In the data rows, 128 means zero.
Here are some points:
[120 144 104  86 166  67 102 108 112 180 132 126]
[149 126 112 168  88 166 126 135 128  98 118 111]
[182 130 110 107  93 121 179 157 134 134 158  84]
[181 147 110 129 169 108 162 141 101 177 184  86]
[106  95 163 139 178 131 150 127 129 146 153 138]
[106 130 124 120 151  97 106 110 124 151 126 136]
[ 95 118 154 172 179 157 106 156 145 111  93 169]
[ 97 105 131 102 137  92 111 123 158 159 121 152]
[136 178 109 104 126 106  91  94  73 185 109 110]
[ 65 121 145 142  99 157  88 105 128 140  68 156]
[161 105 147 105 130 128 192 161 160 124 190 122]
[ 99  60 165 117 110 136 160 120 172  78 154 177]
[141 154  98 104 120  92 118  97 110 163 150  94]
[161 182  59 127 136 103  66 125 108 173  89 106]
[139 166 109 132 141 121 104 115  85 133  91 113]
[169 152 123 144  57 177 137 136 113 108 112  97]
[ 88  99 133 119 117 121 109 131 168 135 102 148]
[155 113 148 143 100 177 164 167 152 103 130 132]
[172 149 117 121 197 102 156 149 109 159 173 108]
[140  99 150 196 102 203 153 160 161  52 110 136]
[132 183  89  99 146  73  72  82  76 187 119 111]
[ 93 108 148 132 170 122 111 137 144 109 102 173]
[ 63 102 167 128 172 128  97 114 144 110  92 210]
[134 173  60 119 141  97  55 117 116 180  68 116]
[154 110 155  98 195  94 210 141 138 161 227 120]
[128 147 132 110 148 106 113 117 118 133 138 145]
[179 161  94 126 118 126 140 142 123 156 144  87]
[127 148 129 157 154 141  96 141 120 129 104 132]
28 more points follow, each with its number after it:
[194 157  81 146 167 126 124 156 126 140 139 102] 0
[ 80  61 192 138 120 157 170 150 177  78 136 167] 1
[164 157  84 133  65 132  88 129 129  85  76 120] 2
[ 44 121 124 147 123 119  60  80 124 151  82 151] 3
[122 166  90 117 146 106  78 122 110 180  97 123] 4
[156 144 117 108 158  94 138 124 115 159 163 113] 5
[132 191  90 109 100 103  65  99 110 153  76 131] 6
[147 116 145 146 139 158 154 162 149  84 126 144] 7
[146  76 164 158 133 180 190 160 165  81 160 134] 8
[ 45 125 151 133 124 135  68  90 113 140  59 177] 9
[106 164 107 112 128  94  83  77  82 174 117 101] 10
[148 113 131 175  90 184 141 173 166  89 122 120] 11
[ 58 122 133 125 146 124  58 103 142 131  56 193] 12
[131 125 130 104 187  97 160 129 102 166 148 112] 13
[ 84 123 151 135 181 109 121 106 110 156 152 142] 14
[180 152  96 132 118 124 149 130 101 154 180  72] 15
[105  93 163  92 203  79 166 141 146 164 191 160] 16
[ 84 125 126 131  85 143  69 105 145 103  66 164] 17
[152 129 138 134  98 147 149 138 127  97 151 110] 18
[141 109 132 128 122 128 126 118 145  94 122 145] 19
[ 36 122 126 108 110 103  68  74 115 134  52 152] 20
[146  93 156  91 196  86 197 136 131 162 226 119] 21
[154 102 168 137 147 165 206 183 141  70 147 137] 22
[151 163  79 103 123  97  93 118 110 181 118  96] 23
[166 146 117 130  89 141 168 113 103 123 176  63] 24
[157 129 139 160 104 172 159 160 138 115 139 104] 25
[119 131 136 114 171 102 147 132 108 158 142 121] 26
[106  98 139 147 100 155 118 124 155  71  99 155] 27
Which two of these numbered points are nearest to each point below, ignoring the 3 directions in which the first points spread most? Their numbers follow each, nearest first.
[ 94  89 171 149 103 179 139 140 166  80 116 176] > 12 5
[ 97  98 162 161 135 162 125 144 146 116 115 147] > 25 21
[ 78 119 154 153  17 187 138 113 126  95  85  98] > 20 10
[179 158  81 132  70 134 125 141 128 163 131  69] > 23 1
[116 110 149  89 178  83 167 138 137 166 166 137] > 16 1
[149 150 122 134  75 158 126 124 111 121 101 103] > 9 1
[ 67 115 125 121  66 131  83  94 151 133  81 142] > 20 17
[ 80 120 172 115 204 107 118 111 114 123 132 187] > 22 7
[179 110 147 173 123 174 191 172 144 104 172 102] > 25 8
[135 176  85  97 143  77  71  96 105 174  97 129] > 12 6
[148 131 136 140  94 158 150 137 128  96 145 114] > 18 5
[120 129 128 145  73 167 129 136 139 114  88 117] > 1 23
[127 154  99  88 164  64 103  95  87 161 132 119] > 27 18
[ 64 101 167 139 130 141 116 106 130 104 111 166] > 10 24
[215 167 102 134 119 137 151 152 107 111 156  96] > 7 5
